The rows below come in pairs that one turn or mirror swaps. Which row does each named row swap with?
debe: [  2  -8   8  -1   0  12 -16  12  23  -6   1   1   1  14   6  -7  11]
bon: [17  1 14 13  3  0  6  2  4  5 14 -5  4 12 -7  4  0]
nilup: [19  5  2  0 -6 -8 -5  3 20 -4  1  2 -9  6 22 -1 14]
Todaz: [ 13   5   6   6   4  11   2   8  18   6   3  16 -11  -2   9  -2   0]
gof: [ -9   8   1 -10   9   2  -3   3  15 -17  11  -6 -11  -3   4  12   7]
Fize: [11 10  8 -3  6 -7 13 -3 12  0 10 13 -5 15 19 -1 14]
koto: [  5   9   3  -9   2  -1 -12   2  13 -11  14  -3 -16  -1  17  10   7]
mir: [ 18  -3   3   3  -9   5   0 -20   9   9  11   0   2   7  -3   6  -8]
gom: [  0   4  -4  -2  10  -2  17  -5   0 -15   2 -12   2   3  -6  -1   6]
Fim: [  8  10  -3  -3  13  -1  -1   8  19  -4   1  -2  -5  -6 -10  -4  -5]
bogup: [ 21  -2   5   0  -3   6  -3 -21   5  11   9  -1   6   7   0   5  -5]
Para: [ -2  -3   3  -9   5  11 -10 -13  -7  -1   5  -9  14   8   9   7  10]
tanu: [  4 -14   0  -5   1 -14  -3  11  12 -11   7  -4 -13   8  11  10   7]
vok: [ 24 -12  -1   4  -4   5  -8  12  20   1   6  -1  -5   5   8   4   7]
Zabok: [  9  -6   4  -4  -1  11  -9 -18  -6   4   7 -11  11   7   6   5   8]
lafez: [ 17 -13  -3 -16  -3  -3   9 -20  12   2   8   4  -4  10   9   4   1]
sife: [  9 -15 -11   1   2  18   3 -13   0   1  11   5   0  13   3   4   8]
zani: [  0   6  -3   3  12   6  11   6   1 -14  -6 -11   0   9  -1  -3  11]
Zez: [ -6   8   1 -10   9   1  -3   2  17 -17  13  -5 -11   0   5  13   9]
purid: [ -2   9   1 -11   9   5 -10   4   9 -15  12  -8 -10  -3  10  11   6]
Kura: [  1  19   0 -14   3  -4   7   1  17   0   3  13  -1  16   6  -4  -3]
Tofuf: [ 10   5   7   1   6  -2   6   7  17   6   5  17 -13   0  15   1   5]
fulel: [-10  -7   2  -4   1  10  -2  -8   1   1   3  -3  21   9   5   7  15]
Lifi: [-18   3   1  -4   7   4   4   1   5   3   1   6   2  15   5  11  -5]
Kibak: [ -7  -6   3  -3   4  12  -6 -10  -3   0   1  -7  17  10   6   6  14]
fot: [  7   5   7 -13  -1  -3  11  -9  13 -10  10   8  -1  25  15  -5  14]
fusiz: [21  7  4 -4 -1 -9 -6  4 20 -4  2  1 -9  4 21  1 11]
Zop: [ 14   9   3   2   1   4   2   7   5   2  -2  -6  14  15 -11 -10  -1]
lak: [ 14 -17  -4 -10  -2   4   5 -23   6   3   9   5  -1  12   4   6  -1]
varik: [ 16  -8  15  -6   1  -9  14 -12   3   4  -7  -2   3   5   3  -7   0]
mufi: [ 19 -10  -2   2   0  -2  -8  13  18  -8   5   0 -11   4  12   5  10]
fovag: [ 17   0   5 -17  -6  -7   5   0  29 -13   8   1   0  -3   7   8   4]
zudul: [  1  -8   6 -18   1   6   3 -21  17 -12   7  -1  -3  15  -5  -7   0]
Zilu: [13 -1 12 10 -3  9 -4  8 13 -4 18 -5  4 19 -8  3 -2]
biko: [  3   7   5 -16  -3  -1   6   5  25 -19   6  -4  -2  -4   3  10   6]
Lenu: [  0   1  -2 -11   9  -1   1  -8   7  13 -10   7  16   8   8  -8   7]
vup: [19 -8  3 -4 -9 15 -1 -6 17  5  5  4 21  4  4  5  8]
povaf: [ 3 -5  3 -6 -7 19  0 -6  9  3  0  1 23  6  2  7 11]
Kovo: [  2  11  -2 -12   7  -4   2  -9   7  10  -7  12  12   9   8  -5   2]
Nime: [  5   0   9 -14   0   7   6 -19  17 -11   8   5  -4  24   5  -9   7]
Niro: [ 12  15  -2   1  11  -3  -3   8  13  -2  -1  -5   1  -2 -10  -5  -4]
nima: [ -5  -6   3  -2   4  12  -6 -11   0   1   4  -7  19  10   3   7  16]
dila: [ -7   7  -1  -6   7   2   2   4  17 -19  12  -5  -7  -3   0  10   9]
kufat: [  7  -5  16   5  -3   9 -13  11  21  -7   8  -4   0  20  -2  -3   3]
sel: [-14   3  -2   3   5   5   0  11   8   6   3  10   6   8  12   8   4]
dadan: [ 19  -9  12   4   4  -3  13 -10   0   8   1  -3   3   2  -3  -3   2]

Swapped with mir: nilup
Swapped with povaf: biko
Swapped with bogup: fusiz
Swapped with dadan: Tofuf
Swapped with Kovo: Niro
Swapped with vok: lafez

